In the data rows, 128 means zero.
Two rows play each game, the first against the second. How much does the first row win by? 7 is about a draw, 15 a big win and 0 a big loss. Wins can go round in a circle: one row can beat a second, the second a third and the third the first.
ndarray[111 135 139 95 130 138 112 120]
ndarray[106 117 141 165 100 127 130 148] >> 7
ndarray[94 133 154 148 104 137 137 161]
ndarray[135 44 90 133 115 104 89 130] >> 7
ndarray[173 171 119 135 152 155 166 128]
ndarray[93 114 122 81 109 130 104 102] >> 6
ndarray[81 111 113 105 86 106 100 124]
ndarray[145 124 116 130 147 113 136 110] >> 5
ndarray[152 141 93 124 142 122 145 106]
ndarray[173 174 150 136 174 145 185 127] >> 4
ndarray[171 154 97 132 165 126 130 129]
ndarray[134 140 94 106 133 99 122 81] >> 10
ndarray[232 0 90 178 165 72 107 234]
ndarray[155 147 92 129 154 126 139 108] >> 14
ndarray[81 91 102 92 115 91 84 87]
ndarray[175 124 29 116 143 151 47 110] >> 0
ndarray[111 151 168 114 114 143 131 137]
ndarray[123 146 161 143 133 166 126 161] >> 10
ndarray[92 116 126 92 119 119 119 94]
ndarray[110 105 140 164 104 121 129 146] >> 6
ndarray[115 139 134 105 123 129 125 112]
ndarray[138 100 166 192 114 124 164 161] >> 11
ndarray[102 127 133 95 120 143 126 82]
ndarray[139 155 125 121 145 136 139 106] >> 8
ndarray[183 152 45 122 175 151 84 127]
ndarray[93 147 147 64 101 129 130 94] >> 15
ndarray[135 137 75 117 138 111 124 90]
ndarray[206 99 150 189 196 170 177 234] >> 0
ndarray[129 143 166 174 127 148 145 195]
ndarray[131 130 158 158 138 152 130 176] >> 6
ndarray[77 124 164 141 82 138 104 169]
ndarray[134 13 97 131 120 72 96 143] >> 6
ndarray[84 109 136 120 118 129 121 140]
ndarray[137 150 117 121 158 123 141 106] >> 7
ndarray[155 187 157 121 165 163 154 126]
ndarray[132 179 183 121 141 174 139 147] >> 5
ndarray[127 127 142 110 136 145 127 135]
ndarray[103 137 153 121 121 122 118 145] >> 7
ndarray[127 153 147 105 153 143 135 117]
ndarray[127 101 58 106 117 84 80 74] >> 1
ndarray[159 77 110 162 140 104 98 163]
ndarray[87 65 99 112 124 85 122 142] >> 15
ndarray[75 86 174 186 1 112 140 162]
ndarray[97 132 131 66 111 123 122 77] >> 5
ndarray[120 105 59 108 125 95 97 84]
ndarray[183 160 78 133 161 146 121 120] >> 0
ndarray[72 150 166 66 92 133 106 116]
ndarray[102 129 159 122 110 137 117 149] >> 11
ndarray[98 156 175 134 103 145 130 168]
ndarray[140 148 134 105 142 142 132 119] >> 6
ndarray[154 123 78 132 143 132 87 128]
ndarray[77 81 160 189 14 107 146 130] >> 3
ndarray[158 167 120 117 149 116 158 91]
ndarray[199 180 52 141 188 155 119 129] >> 9
ndarray[93 121 128 94 105 100 95 95]
ndarray[146 106 72 140 146 136 94 125] >> 0
ndarray[131 141 152 102 143 148 141 117]
ndarray[84 135 149 157 97 129 144 175] >> 7
ndarray[142 161 141 128 151 153 157 116]
ndarray[199 140 122 168 180 162 126 165] >> 11
ndarray[138 130 120 121 136 115 122 92]
ndarray[189 77 38 122 126 149 28 143] >> 7
ndarray[107 126 142 121 113 123 112 150]
ndarray[80 99 120 125 102 116 107 130] >> 5
ndarray[137 119 86 122 131 104 116 98]
ndarray[93 90 185 209 17 109 153 163] >> 0
ndarray[79 140 170 127 98 123 120 140]
ndarray[126 112 98 93 112 99 124 78] >> 3
ndarray[179 122 74 146 136 166 76 138]
ndarray[158 152 130 121 164 142 158 104] >> 4
ndarray[127 147 139 72 128 144 155 74]
ndarray[112 127 118 89 124 125 124 88] >> 2
ndarray[120 120 123 101 122 130 145 93]
ndarray[177 143 90 154 166 126 120 135] >> 5
ndarray[177 164 97 147 170 146 117 151]
ndarray[62 73 148 161 35 96 111 136] >> 9
ndarray[146 120 122 112 128 120 133 93]
ndarray[146 160 168 173 156 173 161 191] >> 9
ndarray[137 146 163 203 141 163 165 176]
ndarray[150 135 91 112 139 117 114 107] >> 12
ndarray[103 125 152 145 139 136 140 157]
ndarray[103 127 128 108 127 112 121 108] >> 6
ndarray[135 142 151 113 139 141 133 139]
ndarray[151 102 56 131 130 150 68 141] >> 6
ndarray[117 69 60 100 99 103 67 94]
ndarray[108 117 136 114 111 114 116 119] >> 12
ndarray[97 110 169 173 58 93 128 159]
ndarray[88 77 156 177 42 93 136 137] >> 8
ndarray[108 149 192 218 98 156 169 206]
ndarray[122 124 127 94 111 117 121 87] >> 2
ndarray[89 109 135 98 100 116 106 115]
ndarray[159 154 93 140 161 122 146 117] >> 3
ndarray[149 41 83 138 134 108 76 140]
ndarray[137 151 134 118 144 134 147 130] >> 7
ndarray[127 136 151 124 149 150 130 133]
ndarray[69 100 180 212 21 110 164 159] >> 11
ndarray[123 152 136 70 112 130 154 67]
ndarray[94 168 159 44 109 145 122 71] >> 7
ndarray[144 172 176 117 153 160 162 154]
ndarray[105 134 130 91 118 109 126 85] >> 0
ndarray[75 95 122 141 105 109 143 154]
ndarray[132 150 162 125 150 162 163 144] >> 9
ndarray[93 119 139 100 121 113 111 103]
ndarray[136 123 104 113 138 107 133 110] >> 5
ndarray[143 144 91 91 133 103 132 79]
ndarray[158 172 189 180 177 188 177 197] >> 8
ndarray[117 140 154 126 160 147 117 135]
ndarray[121 166 145 86 138 136 131 98] >> 5
ndarray[84 95 131 146 101 116 115 127]
ndarray[129 124 110 117 138 126 132 102] >> 7
ndarray[92 83 168 193 36 111 154 147]
ndarray[149 125 131 124 140 141 149 110] >> 5
ndarray[126 116 132 106 139 134 139 118]
ndarray[90 152 161 121 98 145 128 163] >> 8
ndarray[152 115 63 119 126 112 89 123]
ndarray[91 151 178 165 100 129 138 178] >> 4
ndarray[171 181 172 146 179 166 188 156]
ndarray[180 162 67 132 169 138 118 130] >> 15
ndarray[144 153 149 105 150 159 156 130]
ndarray[144 164 155 106 141 156 166 95] >> 7
ndarray[136 127 80 138 135 109 88 122]
ndarray[83 108 116 95 93 117 95 101] >> 15
ndarray[109 121 111 95 113 99 107 96]
ndarray[163 114 101 145 148 137 103 139] >> 3
ndarray[135 139 156 105 140 154 155 129]
ndarray[177 153 86 148 143 136 129 112] >> 11
ndarray[165 166 134 135 168 149 161 113]
ndarray[67 153 171 146 85 140 131 170] >> 5
ndarray[147 125 93 139 131 140 95 144]
ndarray[162 158 103 159 166 151 145 129] >> 4
ndarray[153 90 165 215 103 90 158 142]
ndarray[186 175 115 151 177 150 126 156] >> 9
ndarray[103 126 179 168 100 119 145 185]
ndarray[128 106 143 172 106 119 144 146] >> 11
ndarray[139 159 157 100 130 139 145 109]
ndarray[89 114 145 152 78 115 125 153] >> 7
ndarray[130 177 166 119 150 157 153 148]
ndarray[89 115 138 79 115 112 115 78] >> 0
ndarray[165 146 100 135 152 127 138 126]
ndarray[96 91 143 146 88 100 118 123] >> 7
ndarray[107 108 146 156 105 113 123 160]
ndarray[212 169 88 169 196 193 144 167] >> 8
ndarray[113 150 136 109 115 146 118 142]
ndarray[161 144 63 127 164 138 101 123] >> 3
ndarray[127 111 94 87 129 99 111 73]
ndarray[130 132 119 100 141 125 139 99] >> 9
ndarray[103 108 100 81 94 88 108 73]
ndarray[173 148 91 154 178 148 119 141] >> 0
ndarray[110 138 123 111 141 138 136 98]
ndarray[166 136 65 146 159 149 94 115] >> 2
ndarray[89 118 119 109 113 117 107 113]
ndarray[132 159 146 60 133 136 156 54] >> 15
ndarray[142 132 106 113 137 129 135 100]
ndarray[127 132 108 108 130 108 136 88] >> 7
ndarray[175 97 150 190 160 109 148 155]
ndarray[91 96 170 192 28 106 148 154] >> 8
ndarray[179 86 103 168 155 146 114 172]
ndarray[92 128 147 168 91 126 139 151] >> 8
ndarray[124 125 153 188 127 143 163 167]
ndarray[185 162 122 140 179 156 147 146] >> 5
ndarray[95 73 113 131 139 97 119 154]
ndarray[104 119 115 98 115 106 124 82] >> 10
ndarray[166 154 125 133 151 143 150 118]
ndarray[117 143 138 95 139 154 141 111] >> 4
ndarray[130 133 121 89 142 110 134 79]
ndarray[118 126 143 160 113 116 140 168] >> 8
ndarray[66 150 166 43 85 129 82 92]
ndarray[118 112 113 79 123 105 106 67] >> 0
ndarray[110 137 128 92 126 113 135 81]
ndarray[93 110 121 84 99 105 106 84] >> 5
ndarray[149 161 162 128 166 170 168 157]
ndarray[156 121 124 132 158 125 143 107] >> 9
ndarray[148 160 178 145 161 186 150 177]
ndarray[142 51 113 145 155 74 105 168] >> 12
ndarray[97 80 60 90 105 58 84 63]
ndarray[118 104 66 108 125 87 100 73] >> 3
ndarray[155 116 70 140 154 140 95 113]
ndarray[170 162 113 152 180 147 142 139] >> 1
ndarray[100 126 113 78 107 109 123 85]
ndarray[120 112 158 158 117 140 130 163] >> 10
ndarray[108 129 144 88 129 125 135 99]
ndarray[125 137 133 112 134 143 130 99] >> 7
ndarray[98 109 142 170 98 121 144 134]
ndarray[117 163 142 57 117 132 134 43] >> 7
ndarray[130 131 93 100 130 103 117 75]
ndarray[140 144 154 144 154 146 125 163] >> 8
ndarray[153 160 142 126 147 144 150 120]
ndarray[106 130 125 93 117 126 124 96] >> 3
ndarray[82 159 176 56 122 136 121 109]
ndarray[95 91 126 86 103 99 112 101] >> 0
ndarray[135 147 153 138 138 157 128 170]
ndarray[153 62 113 168 154 117 119 172] >> 12
ndarray[94 88 131 160 83 100 136 124]
ndarray[128 109 111 107 126 100 114 82] >> 9
ndarray[103 149 181 184 83 128 156 188]
ndarray[125 121 82 103 112 100 109 87] >> 10
ndarray[86 95 125 143 71 105 94 132]
ndarray[146 34 140 179 124 47 138 116] >> 3
ndarray[140 111 64 119 149 107 79 114]
ndarray[130 126 88 130 143 114 112 112] >> 6
ndarray[127 143 169 177 144 155 145 170]
ndarray[143 105 95 144 141 140 97 140] >> 13
ndarray[212 0 95 165 145 100 87 212]
ndarray[189 141 21 127 153 156 51 128] >> 15
ndarray[128 133 153 121 153 147 163 127]
ndarray[70 145 162 118 89 116 116 156] >> 4
ndarray[110 123 137 113 125 136 124 126]
ndarray[110 138 147 144 126 143 118 162] >> 8
ndarray[107 125 134 123 116 143 113 112]
ndarray[68 119 148 126 80 112 99 161] >> 7
ndarray[152 132 128 119 143 128 142 115]
ndarray[54 120 167 145 61 112 112 155] >> 6
ndarray[160 149 99 137 173 133 144 132]
ndarray[75 149 164 91 85 138 103 137] >> 8
ndarray[89 62 133 171 62 71 133 122]
ndarray[82 169 175 90 116 160 109 143] >> 9
ndarray[154 184 165 119 159 167 167 134]
ndarray[181 162 94 153 185 155 105 156] >> 15
ndarray[111 139 154 113 144 146 138 135]
ndarray[140 159 143 95 137 138 171 115] >> 7
ndarray[152 113 77 124 139 127 66 124]
ndarray[120 130 123 90 130 132 145 111] >> 12
ndarray[113 144 153 129 128 123 131 169]
ndarray[116 125 142 98 123 131 108 116] >> 5
ndarray[97 123 149 147 98 126 125 155]
ndarray[125 135 169 174 122 159 153 160] >> 7
ndarray[110 105 180 208 70 121 166 165]
ndarray[127 165 149 78 131 147 131 102] >> 0
ndarray[106 34 130 178 61 54 109 95]
ndarray[146 127 59 119 141 110 100 91] >> 14
ndarray[144 110 150 179 114 130 160 155]
ndarray[104 123 125 109 115 119 97 124] >> 7
ndarray[107 133 147 102 139 134 128 112]
ndarray[100 103 132 159 80 112 144 161] >> 6
ndarray[157 130 102 119 141 117 146 106]
ndarray[172 165 74 122 165 123 128 105] >> 7
ndarray[130 139 141 96 129 129 133 114]
ndarray[125 134 152 144 134 144 126 173] >> 10
ndarray[95 134 132 96 114 113 105 114]
ndarray[38 84 104 123 74 71 87 102] >> 0
ndarray[154 157 134 82 141 131 165 71]
ndarray[67 128 173 162 48 116 123 173] >> 8
ndarray[186 190 84 98 154 113 156 95]
ndarray[182 129 187 233 144 148 221 177] >> 3
ndarray[176 162 103 148 157 139 144 144]
ndarray[128 105 99 120 138 110 111 85] >> 11
ndarray[130 50 96 128 124 87 103 136]
ndarray[103 99 130 153 90 107 125 147] >> 6
ndarray[182 94 105 160 159 155 133 184]
ndarray[117 114 99 101 124 94 112 74] >> 12
ndarray[142 164 184 219 133 165 178 204]
ndarray[143 152 99 113 138 111 147 114] >> 11
ndarray[162 159 126 139 160 153 159 120]
ndarray[143 165 158 130 152 164 150 131] >> 4
ndarray[122 115 114 117 114 131 116 82]
ndarray[105 148 182 136 128 141 140 190] >> 9
ndarray[109 115 94 86 109 90 109 80]
ndarray[97 62 121 155 69 83 99 101] >> 2
ndarray[160 154 124 132 165 130 148 132]
ndarray[103 118 137 146 113 131 128 162] >> 7
ndarray[96 132 143 112 106 138 119 122]
ndarray[134 156 156 141 152 153 156 162] >> 10
ndarray[142 70 117 140 159 96 136 165]
ndarray[97 114 130 159 95 109 124 151] >> 8
ndarray[163 155 96 110 140 106 136 97]
ndarray[93 119 121 118 103 117 110 128] >> 8
ndarray[95 112 105 85 99 108 106 85]
ndarray[168 175 146 139 169 164 180 148] >> 11
ndarray[123 153 139 117 147 155 129 128]
ndarray[162 135 74 135 150 118 97 109] >> 6
ndarray[133 119 153 162 128 143 133 181]
ndarray[147 100 78 143 132 128 90 131] >> 13
ndarray[147 149 155 134 149 149 163 123]
ndarray[141 156 174 135 157 172 145 190] >> 6
ndarray[112 165 184 146 128 152 136 176]
ndarray[132 41 143 181 77 68 127 101] >> 14
ndarray[75 145 144 120 95 139 113 151]
ndarray[165 91 100 144 141 134 113 157] >> 5
ndarray[103 101 138 167 81 104 122 139]
ndarray[229 201 58 141 194 170 112 149] >> 7
ndarray[174 160 86 149 157 137 131 115]
ndarray[140 136 112 110 112 104 123 91] >> 9
ndarray[139 152 152 99 138 144 129 140]
ndarray[126 126 117 119 129 112 114 118] >> 5
ndarray[89 141 192 194 62 137 164 186]
ndarray[94 100 125 126 101 98 108 134] >> 7
ndarray[130 113 153 182 108 140 150 152]
ndarray[111 114 112 85 110 115 127 82] >> 7
ndarray[154 167 176 157 160 176 167 191]
ndarray[144 128 82 130 155 130 110 129] >> 13
ndarray[131 213 194 84 136 182 151 147]
ndarray[139 176 163 115 154 160 149 154] >> 11
ndarray[120 132 126 100 115 111 125 103]
ndarray[127 139 133 97 127 123 130 94] >> 8
ndarray[133 86 145 181 112 97 142 123]
ndarray[78 97 135 92 80 111 84 91] >> 7
ndarray[107 118 136 145 100 112 120 145]
ndarray[97 100 134 162 96 127 128 144] >> 7
ndarray[122 49 113 146 145 85 112 144]
ndarray[118 137 120 107 131 120 154 92] >> 9
ndarray[199 157 98 156 185 140 149 135]
ndarray[155 140 53 108 145 93 115 58] >> 15
ndarray[140 166 155 83 149 149 162 107]
ndarray[90 107 166 165 62 124 118 148] >> 11
